In the rows, zero is written as 128.
These are runs of 8 systems, one row a step. Runs of the same system follow the same rule from any start.
trace 1, R:
[[106 119 175 119 149 173  89 128 110 119 158 172 130 116 153  94 149 190]
 [ 94 187  94  78 135 105 108 133  85 134 136 128  98 155 118 155 118  74]
 [147  97 149 119 156  81 132 138 209 158 116 121 140 115 105 122 182 126]
 [138  95 164 135 178 195 128 149  97 117 155 118 143 174 146 156 117 147]
 [164 134  81 108  68 115 117 155 106 101 150  98  91 131 113 127 135  77]
 [154 108 178 102 134  95 118 117 164 120 148 177 165  96 107  78 135 168]
 [ 62 128 132  98 172 136 125 119  68 119 152  95 148 144 116 156  92 130]
 [109 107  72 116 116 119 114 133 166 136 130  92  88 103 126 105 196 100]
 [159 139 152 123 185 161 103 139 148 119 139 197 152 157 152 111 151 163]
 [137 162 119 119 132  95 124 169  74 107 132  95 130 165  93 190 111  95]
 [148  78 175 126  97 101 118 147 177 141 139  92 105  85 105 103 168 142]]
trace 2, Z:
[[145 127 101 143 101  93 144 114 126  98  85 172 188 164 128 138 180 136]
 [127 151 149 208 115 119 131 128  77  83 139  95  85 138 119 132 118 149]
 [131 141 140 102 112 142 109 146 163 141 120 105 114  71 162 104  56 154]
 [115 100 166  75  86 124 149 109 125 181 103 183 166 135 135 150 148 112]
 [114 146 122 186 142 135 148  91 109 163 127 110  96 159  82 139 154  74]
 [151 137  70 162 163 118 148 121 189  96 109  96 135 112 147 102  84 138]
 [153  92 125 126  76 129 149 144  93  87 120 182 174 120 172 147 127 172]
 [117 166 165 150  75 157  88 123  66 149 142 128  97 118  92 114 136 120]
 [ 90 166 143 100 146  95 121  95 188 160  93  93 122 115 119  97  84 118]
 [111  75 124 130 132  97 199 117 137 147 105 160 137 132 174 181 138 124]
 [170 130 100 206 123 192 129 139 106 146 141 144 107 127 119 138 155 111]]
trace 3, H, 11 rows:
[[174  87 106 153  56 130 128 176 119  99 113 104 147 106 137 151 158 145]
 [125 127 176 115  59 149 113  88  87 131 143 173 127 126 118  80 135 135]
 [ 86 174 119  95 149 100 125 100 108 136 145 105 113 114  99 116  56  97]
 [ 96  73  76 115 181 109 169 119 171 139 129 120 149  94 153 142 135 132]
 [138 125 118 178 168 189 127 126 128 131 120 162 124 177 156 138 186 136]
 [162 192 126 148  86 103  93 161 133 100  93 100  99 163 119 132 150 116]
 [125 115 182 112  77  69 130 138 130 120 113 143 151  77 131 126 113 179]
 [105 101 164 133 138 163 151 111  75 173 176 144 114  93 114 149  86 119]
 [130 116  75 105 135 162 147 102 169 162 127  90 109 142 129 114 109  58]
 [135 127  98 118 154 122 142 103 163  90  85 154 190 183 162 117 139 146]
 [143 143 124 194 141  98 126 147  72  71 147 133 125 146 102 150 161 155]]
trace 4, X, 11 rows:
[[ 95 111 114 176 142 121 145 100  71  88 155  73 120 146  91 135 127 124]
 [ 94 136  55 149 147 156 109 130 160 133 117 119 117  66 165 100 136 157]
 [113 167 152  99 135 131 104 145 115 149  96 204 145 163 164 158 171 143]
 [153 143 175 155 142  95 116 143 138 130 133  80  97 169  71 140 165 100]
 [157  88 145 131 136 144 142 145 196 145 125  82 119  87 153 115  80 145]
 [144 102 139  80  74 151 143 147  75 137 144 183 140 125 163 161 107 119]
 [144 132 103 133 117 110 130  85  97 117 169 137 136 137  52  92 143  78]
 [ 92 131  97 134 184 122 139  89 166 106 108  95 169 124 136 100  78 158]
 [ 78 115 107 133 112 128 130 155  81  98 106 134 120 135 191 173 167 166]
 [142 156 135 172 129 144  86 135 128 148 147 155  89 117  98 102 203 126]
 [137 175 169  95 172 124 102 143 188 168 100 114 139 135 121 129  83 126]]
trace 5, X (11 x 18):
[[112 111  47 112 129  95 160 148 130  92 116 132 126 116 186 163 131 130]
 [154 124 133 184 122 140 119 124 106 107 125 188 161 138 117 118 196 165]
 [118 199 151 134 134 148  64 140 131 129 105  76 128 142  97 109 106 137]
 [ 91  99 161  74 107  84 136 136 175 146 113 105  89 109 172 128 140 134]
 [150  85 176 156 148 151 170 128  96 162 175 179 104 122 130 159 130 120]
 [169 158  64 132 134 147 121 147 123 145 133 106 149 119  79 146  88  75]
 [133 101 100  90 100 108 146  98 171  93  86 132 185 156 156  95 135 137]
 [111 125 168 165 127 132 132 110  68  67 153 134 112 161 145 114 128 171]
 [ 94 168  98 144 133 115  85 150 119 144 146 100  93  48 101 118 130 139]
 [ 92 122 145  88 145 132 130 113 172 201  86 170 159 120 147 141 159 129]
 [148 124 155 145 150 144 154 134 108 129 132 112 100 215 132 176 142  86]]
trace 6, M, 11 rows:
[[105  52 113 142 174 171 164 108 157 149 152 120 113 108 164 121 148 135]
 [147 147  60 125 154 145 134 146 111 113 138 181 112 168 162 154 161  97]
 [156 185 132 117 128  80  82 155 139  88 102 131 168 158  96 122 150 144]
 [118 107 201 135 102 144 106 141 118 107 119  78 142 123 131 118 102 183]
 [123  86 148 119  83 162 144 124 108 165 168 123  62  97 147 124 122  98]
 [141 129 113  92 165 112 148 103 153 177 154 196 129 121 107 121 141  79]
 [118 121  99 114 197 114 136 128 137 107 112 107 203 170 107 155 125 131]
 [134 105  95 167 104 147 110 148 120  56 122  65 126 143 145 112 161 159]
 [138 161 153 131  82 152  92 132 100 114 146 185  84 108 160  88 137 156]
 [ 99 162 177  68 124 103 110 137 104 188 132 153 127 111 100 157 108 105]
 [117  66 154 127 168 108 158 122 175 168 129  72 141 125  90 147 149 110]]
trace 7, E, 11 rows:
[[126 160 115 162 151 109 128 107  98  98 148 192 101 165 130 116 185 129]
 [128 199 126 156 165 112  97 147 136 103  97 102 149 123 122 131  78 165]
 [124  80 138 116  73 117 121 171 150 133  89  90 150  93 150 152 164 161]
 [120 115 208 112 104 146 126 113 112 161 160 161  67 141 141 113 151 119]
 [152 164 106  98 170 138 135 121 160 164 141 121 112 134 111 124  59  70]
 [170  66  81 138 130 107 173 123 149 110 126 140 197 122 107 137 148 124]
 [118 115 149 177 127 158 127 117  54  79 154 130 129 167 125 130 149 157]
 [ 90 191  77 114 117 147  73 138 123 113 116  88  95 106 145 101 106 132]
 [ 98 120 140  82 108  66 127 125 162 154 102 165 159  80 133 122 160 151]
 [113 116 210 145 166 116 150 132 110 177 134 130 113 155 108 184 140 117]
 [168 127  93 158 162 181 133 145 182 138 128  87  85 145 155 123 115 102]]
trace 8, L, 11 rows:
[[164 114 123 166  74 165 127 120  78  94 132 157 147 170 120 118 176 129]
 [128 186 132 152 119 115  92 127  93  92 149 102 118 100  90  92  75 148]
 [ 63 113 143  72 122  82 128 121 141 138 115 137 144  75 158 122 115 168]
 [ 70 110 116 135 155 145 163  99  95 174 122 156 117 151 146 176 164  99]
 [161 179  92 180 167 133 137 121 179 141 101 107 102 155 122 127 112  93]
 [187 116 159 136  93 109 124 160 174  97  90 144 159 137 159 122 146 173]
 [134 110 163 147  61 147 122 147  42 117 149 130 123 123 114 155 138 137]
 [ 96 162 125 107 113 130 121  90 116 151 143 100 109  89 102  93  53 104]
 [ 93 111 111  69 160  94 158  96 157 132 109 169 177 134 161 129 111 135]
 [123 106  71 190 157 129 166 128 102 118 126 142 135 147 129 171 181 117]
 [152 173 113 199 132 162  95 134 168 121 100  97 101 117 131  91 132 147]]
trace 9, A:
[[147  62 138 137 122 115 186 151 143 112 103  90 149 146 162 186 108 137]
 [211  95 120 149  92 149 164 131 122 132 167 163 114 114 117 123 109  92]
 [134 182 133 109 113 138 109  85 104 122 133 162 159 130 102  81  62 122]
 [ 48 139  87 143 110  94 141  88  89 103  97 109 150 116 134 135 127 146]
 [ 96 104  88 178 149 152 146 117 141 151 138 132  73  87 165 122 169 134]
 [147 177 130 112 159 180  90 154 171 170 104 164 114 143 168 129 130 124]
 [149 156 162 136 106  92 119 147 148 136  61 113 173 170 105 164 147 130]
 [152  80 182 190 120 104 177 120 132 119 134  77 110 127 107 142 108 136]
 [157 106 128  99 108 156 156 134 116 130 163 136 101 106 166 129  43 111]
 [124 143  94  85  83 119 138  92 101 148 118 195 174 120 114 121 120  98]
 [ 80 143 100 186 163 133 137  61 113 124 122 127 151 140  93  98 149 132]]
trace 10, A:
[[134 106 145 157 152 130 200  86 141 147 135 120  95 151 147 143  69  94]
 [162 133  69 121 130 137 166 122 142 133 116 165 165 106 151 138  58 112]
 [139 142  98 181  84 154 134  88 106 128  95 172 186 116 114 107 136 143]
 [ 93 180 117 201 113 151 122  89 111 116 100 100  87 138 142 100 113 137]
 [ 94 164 121 138 119 104 138 134 161 154  82 131  75  96 194 146 106 140]
 [133 124 159 148 128 142 155 137 142 207  89 179 141 120 143 182 144 122]
 [163 132 141 164 137 168 148 107 155 166  97  93 152 171  98 141  98  88]
 [164 118 125 150  99 106 173 101 164  86  94 107 146 146 157 111  66 135]
 [151 133 119 174  86 115 175 118  77 110 132 187 122 100 152 146  88 140]
 [101 173 102 155 106 164 120  95  98 179 124 146 121  78 107 116  90 107]
 [ 61 148 112 128 120 148 133  72 160 159  65 121 138 138 165 105 126 133]]
trace 11, E:
[[104  82 104 125 107 127 196  85 129 165 131 134 110  94 151 140  90  93]
 [124 136  89 171 135 150 174  85  96 151 118 193 139 147 138 151 131 100]
 [121 180  90 189 130 132 137  94 122  97  69 120 153 177 138 129 116 132]
 [101 135 123 163  74  90 143 122 130  87  71  97 126 118 173 131 119 171]
 [ 95 139 171 146  65 119 140 124 104 166 105 150  85  85 163 146 115 144]
 [118 152 146 127 113 154 147  94 153 213  91 147 112 125 134 137  99  83]
 [150 101 116 138 128 121 196  82 167 142  92 137 150 175 145 137 110  90]
 [157 113 109 193 107 119 189 103  93  79 129 135 118 158 152 145 100 125]
 [122 165  85 183  74 158 123 111  84 107 106 131 129  98 144 112  91 146]
 [ 69 149 119 112  64 125 119  88 120 150  68 135 161 111 141 115 130 140]
 [ 63 131 160 130 117  84 168  85 128 167  91 123  96 143 142 154 137 108]]
trace 12, H (11 x 18):
[[ 88 134 171 119  68 100 139 130 108 136 105 131  66 125 183 146 136 135]
 [148 151 166 129 135  98 170 110 147 174 134 182  93 104 138 135  70 106]
 [148 117  99 161 142 149 165 118 143 173  98 114 179 114 103 165  81 102]
 [127  74 100 167  88 157 168  91 119  99  99  96 158 174 143 130 153 119]
 [136 164 112 162  99 116 131  90 105  62 135 152  95 154 154  77 118 140]
 [103 182  80 140 118  78 114 131 107 121 125 157 125  57 116 124 110 143]
 [ 53 108 130 148 130 128 139 106 125 195 103 133 129  79 127 151 167 137]
 [101 138 159 153 145 157 154 105 149 165  96 112  71 178 178 146 124 107]
 [190 154 120 144 115  94 165 148 164 111  92 145 114 153 166 156  88 114]
 [177 109 131 182  85 113 156 124 107 123 115 166 189 100  95 144 124 148]
 [ 99 117 128 172  73 163 131  84  75 129 132  88 128 115  94 104 116 123]]
trace 13, R:
[[142 142 103  98 134 181 100 151  96 157 118 153 189 163 103 163 150 102]
 [150 127 153 141  99  84 123 119 138  83 114  87 126 189  94 112 174 115]
 [147 104 177 118 159 109 134 151 149  93 169 114  86 108 163 115  84 169]
 [114 107  94  78 118 148 125 157  80 162 169 152 138  74 121 162 111 107]
 [114 124 122 118 116 133 104  81 139 152 123 135 167 143  67  80 193 105]
 [112 145 140 118 188 120 119 114 158  73 121  95 127 193 156 104 114 153]
 [139 107  87 124 142  96 141 196 117 102 153 121  93  96 163 183 136 133]
 [161 127 153 145 118 156  94 151 109 173 159 172 140  84  76 123 170 131]
 [113 166 173  79 115 144  88 109 117 129 109  99 149 188  99 107 107 113]
 [111  79 130  81 127  66 167 124 159  99 131 101  97 148 165 133 140 119]
 [150  79 114 149 187 154 152 137 122 138 196 166 118  88 125 130 132 134]]
trace 14, M:
[[167  90  93 138 134 192 131 153 131 109 114 145 186 157 162 148 150 147]
 [146 168 122 121  70 138  99 118  88  84 120 124 114 192 120 105 146 102]
 [111 145 181  91 117  74 101 113 132 107 156 129 118  95 106  74 104 157]
 [ 88  72 152 115 150 151 142 140  96 172 162 121 141  69 120 164 113 144]
 [128 106  86 143 153 172 135 122 147 176 138 122 102 143 117 137 190  75]
 [144 155 116 102 175 111 121 123 173  92 112 164 139 192 162 108 152 133]
 [146 129 142 112 109  92 114 180  86  62 128 108 156 143 135 164 113 164]
 [157 111 168 156  68 157  98 144 110 139 154  98 112  85  86 101 137 138]
 [102 122 160  78 135 177 129  83 142 191 145 165 111 126 142  92 108 105]
 [ 93  95  98  73 165  79 168 115 122 134 142 132 138 150 124 167 145  86]
 [161 105  96 181 182 111 129 148 141  79 152 110 155 131  94 126 168 151]]
trace 15, L, 11 rows:
[[178 104 121 131 108 141 124 137 200 115 128 108  86 132 155  79 156 119]
 [176 127 184 103 119 154  96 155  93 115 163 186 147 150 120 123 144 145]
 [123 122 128 104 120  98 113 155  89 130 168  72 133  93  58 145 103 105]
 [ 84  68 137  88 151 140 147  80 175 147 144 100 134 106 138  80 116 131]
 [122 121  89 100 194 162 134 137 116 115 154 169 129 180 168 152 151 112]
 [172 147  81 163 144 106 104 157 158 123 142 115 110 108  80 117 181 107]
 [137 108 205 133 132 147  89 142 164 129 120 102 146 129 117  97 156 181]
 [113 113 163  74 111 131 117 167  78 115 162 102  81 151 151 164 119 114]
 [140 113 122  97 130 114 149 100 149 172 176 147  90  90  96  99 112  73]
 [150  99 130 103 197 154 137 127 160 146 132 145 207 149 113 136 113 132]
 [142  87  67 136 126 135 127 162 119  73 137  68 136 152 129 145 172 120]]
trace 16, Z:
[[133 104 121 214 127 153 156 108 128 107 107 155 142 121 163 122 155 182]
 [146 191 114 145  82 176  98 148  91 110 101 129 120 142 159 132  82 135]
 [144 150 175 104  57  68 120 128 153 144  98 124 127 101 106 112 117 127]
 [ 95  96 195 155 141 124 184  78 120 177 120 128 131 131 119 148  99 125]
 [129 118  56 150 121 179 159 112 139 167 115 107 110 118 148 141 104  76]
 [179 139  87 157  99 119 137 101 163 108 103 182 161 129 130  85 154 134]
 [123 166 144 180 108 105 136 110  60  82 116 140 152 145 116 141  97 159]
 [ 96 136 133 138  73 122 117 136 124 138 115  75  90  61 142 120  90 144]
 [109 120 175 102 112 144 141  94 171 189  93 181 131 116 169 109 127 136]
 [128 161 115 154 128 131 161 110 104 173  96 154 128 174 116 181 130  70]
 [171 128  88 206 120 107 149 126 171 112 107  82 125 109  99 117 125 122]]

Which system made each run below?
trace 17, 2 rows:
[[153 141 120 120 112  74 136 149 161 165 136 173  95  60 122 131 139 113]
 [117 120 184 131 164 170 126 109 120 183 116 146 193 139  95 145 114 138]]

R
trace 18:
[[ 90 139  97 121 192 151 125  83 143 122 149 134  94 174 144  91 158 104]
 [137 160  81 121 187 100 103 177 169  98 108 133 145 126 153 143 146 157]]

A
trace 19:
[[153  70 184  97 111 167 139 128 162 132 125  87 147 141 151 114  87 140]
 [162 113 117  98  81 103 169 120  86  90 141 158 126 181 142 149 113  88]]

A
trace 20 (2 x 18):
[[ 57 133 117 136 183 154 134 114 115 179 139 104  93  99 134 152 109 114]
 [128 113  96 119 148 141 155 133 192 156  94 123  99 160 186 148 159  96]]

H
trace 21:
[[124 147 173 139  64  88 157 100 126 141 111 158  78 106 157 117  98 127]
 [126 136 140 140 147  92 174 110 126 179 133 147 131  85  99 161  62 103]]

M
trace 22, 2 rows:
[[166 104  99 145  98 125 156 165  80 147 155 167 131  84 114 182 125 106]
 [129 138 137 120 112 179 100  78 137 167 140 128 150 111  78  62 110 110]]

A
trace 23, 2 rows:
[[120 170 106 158 124  67 141  93 131 125 123 196 114  97 119 101 144 133]
 [ 77 158 134 175 182 167 109 129 107 160 114 128 141  96 129 148 111 167]]

A
trace 24 (2 x 18):
[[142 124  99 135  59 185 133 114  71 102 124 116 135 157 144 123  99 108]
 [139 144 114 132  82  64 146  85 148  94 122 158 123  99 125  71 119 133]]

R
trace 25:
[[160  68 116 169 108  78 190 124 123  75 147 114 118 132 128 141 143 126]
 [148 119 128 163 136 192 118 124  95 114 176 147 122  88 133  96  85 160]]

Z
trace 26, 2 rows:
[[147 123 151 177 145 205 105 153 108 144 160 107  78 131 132 132 141 130]
 [151 150  91  61 119 161  90 128 172 119 121 142 142 139 159  76 107 117]]

E
trace 27:
[[151 131 190 159 147  99 139  87 138 126 129 141 153 174  70 105 152 122]
 [111 126 129 148 141 143 132 143 137 115 117  36 113 115 141 142  59 141]]

X
trace 28, 2 rows:
[[115 133 204 111 117  79 106 120 110  91 134 126 135 167 104 110 161 159]
 [105 105 164 135 154 100 156 144  95 133 178 111  69  93 135 163  94 133]]

L
trace 29 (2 x 18):
[[125 175 165 106 187 109 102 129 189 149 109 101 109 173 121 119 125 114]
 [184  74 136 119 148  86 163 174 181 105 140 106 127 114 145 150 113 139]]

E
trace 30 (2 x 18):
[[105  99 111 173 154 129 158 132 125 107 122  58  88 167 148 166 151 115]
 [191 113 119 116 135 124 137 165 191 133 150 147  90  88 160 116 112 124]]

A
